One turn sends every row of this set to another row. A few are shown first. Where does it send the rows asked after them?
J_282: [ -2   1  -2  17   3 -15 -11   2  23  -4   6   2   0  11 -10  14  -4   0
 -15 -14  -5  10  -2   2   6   4   4  16  -3 -18   9   3]
J_519: [ -5  -1  12  11  10  -5  -5   3  -5   8 -10 -16  -8   5   7  16  -8   5
  -9  -3  10   9 -10   1 -18  11  -7  -3 -14 -12  -2   6]
J_705: [ -2  -4  16   4  -7  14 -17   3   6  -2  13   1  26  -5   1   3 -16 -11
 -20  -7  -8 -24   2 -11 -14  -6   3   1  -1 -15   3   2]
J_588: [ -5  -1  10  21   6  -2   4   0  -6  -2   1 -13   0  -7  11   5   3  -5
  -5   2   7 -24  12   8 -10 -14   0   6  -4   7   3 -13]
J_458: [ -5  -8   3   8   5   9   9   5 -17  16   9  -3   4  -8  -6  -5   5 -12
   7  -8   4   0   4   7   3  -1  -1   2  -1  -1  14 -29]
J_301: [  0 -17   6   0  -7  17   7  13  -6  18  12   9  10   1  -9   2 -13  -9
  10  -5  -2   0   0   2  -6   0  -7 -10  24 -11   5   4]
J_339: [  0  -3  -3 -10  -3  11   1   6  14  -1  24  -9  15  -8 -11  -9  -3  -3
  -2  -2   1  -4  13  -9   3   3  13 -10  -4 -10 -14  21]
J_637: [  8  10   2   2  -3  11  13  -6  -1  -6   4   2   6  19  -2   0 -27   4
  10  12 -18  -2  -1 -14 -12  12  17   7   2 -10  11   8]
J_269: [  7   3 -10 -16  -6   3  14  16  -2 -22  -6   1  -2  -5 -13  10   3  -1
   3   8   0  16   1 -14  -3   3   0   6  -8 -19  -4  -1]
J_375: [ 15   4  -9  -7   2   5  -1   7  -4   9  13   0  10   8  -5  -7 -15  23
  -5  -6   5  -3 -11  -3  -5 -16   7  -8   5  -2   5  16]
J_959: [-16   0  -5 -27  10   8  -2   4   2  12  -4  -7   8  -4  -3 -11  -4  -3
   3   4 -20   1  -4  -9 -10 -18  11   3  -5   9   3   6]
J_462: [  2 -12   1  -4   1  -3  -2  12  -1 -18 -25   5  -7  15 -21  -3   0  -3
 -11   7  -1  -8   2  -8  -8   2   4  12   1 -13   0  13]
J_539: [  5  -5   0   6 -17   8 -11  -1  -2  -3  11  -4  18  -8  20  12   1  -7
  -1 -14   1  12  -2 -10   3  16   1  11 -19 -10   6  -8]
J_562: [  3  12  -2 -11   8   3  -2   5  -3  -5   1   3  10  15  14  13  13   3
  -6  -6  -9  10  -3  -9  -3  -6  -5  35   1  -7   1  -7]
J_512: [ -9 -22  -4   0  14  -7   4   0   5   3  -3   0   3   2   8   1  -4  -1
   3  -8   3  -4   0   0   7 -23 -17  -9  -6   5   3   4]
J_971: [-11  10   3  -3 -17  -6 -16  -1   8   0  -1  -1   0  11 -15  -5   3 -23
  -8  -7 -10  -8   1 -18 -21   3   5  12  -1  -8 -12  -6]
J_685: [ 12   2   6 -17 -16   6  16  -1  16  -1  10   4   7  -8  -5  -1 -15 -11
  -2  10   3  10   3  -1 -10  -3   2  21  17  -2  -1   2]
J_192: [-16   6 -14   2   4  -4  -6  11  -2   3   4   4  -9  18  12   0 -10  14
   2  -8 -11  -6 -14  -3  13  10  -4   1   3  -7  -1   6]
J_170: [ -1  -5   5  -6 -17   3  -6  24  17  -8   5 -20  15  11  -2   5   0  -5
 -23  -2  -2  11   8  -9  -3  13   9   0   7  -4   7   0]
J_363: [  5   5  10   0  -2   7   6 -15   4   8  -4  -5 -20  12  -4 -13   4   9
  10  -3  -2  -6 -15   4 -11   2   3  15  -4 -11   1  12]
J_175: [  2  14  -6 -10  -6  -1   4  -6   5 -21   2  -6   9   3 -10  -1 -14   3
   1   6 -15  -1  -1 -22 -13 -10  11  -8 -22  -9   5  -6]
J_318: [  4 -14 -11  -2  11   4   1   2  -3  -6  -7  16  12  22  -6  -3  -6  -8
   6   0 -19  -2   5 -15   6   1  14  22   0  -1  13  10]
J_631: [  1  -6   4   7 -11   3  -5  -5 -10   4   1   0  10 -17   6  -3  -4  -7
  -3 -11   3 -18  13   7   3  -3   6   9 -10  10   5 -25]
J_805: [  7   2   4  11  12   7   6  10 -18  17   7 -10   0 -11   2  15  -3 -17
  -4  -7   4  -4   0   4 -16  14   8   7  -1   0  -1 -20]
J_260: [ -4   3  12  15   8  13  10  14  -7  16  -1  -3  -1 -20   4   5 -12  -7
 -15   1   0 -23   7   3 -15  -6   5   8   6 -10   5 -12]

J_282 -> J_375
J_631 -> J_588
Now these:
J_269 -> J_318
J_363 -> J_685
J_301 -> J_539

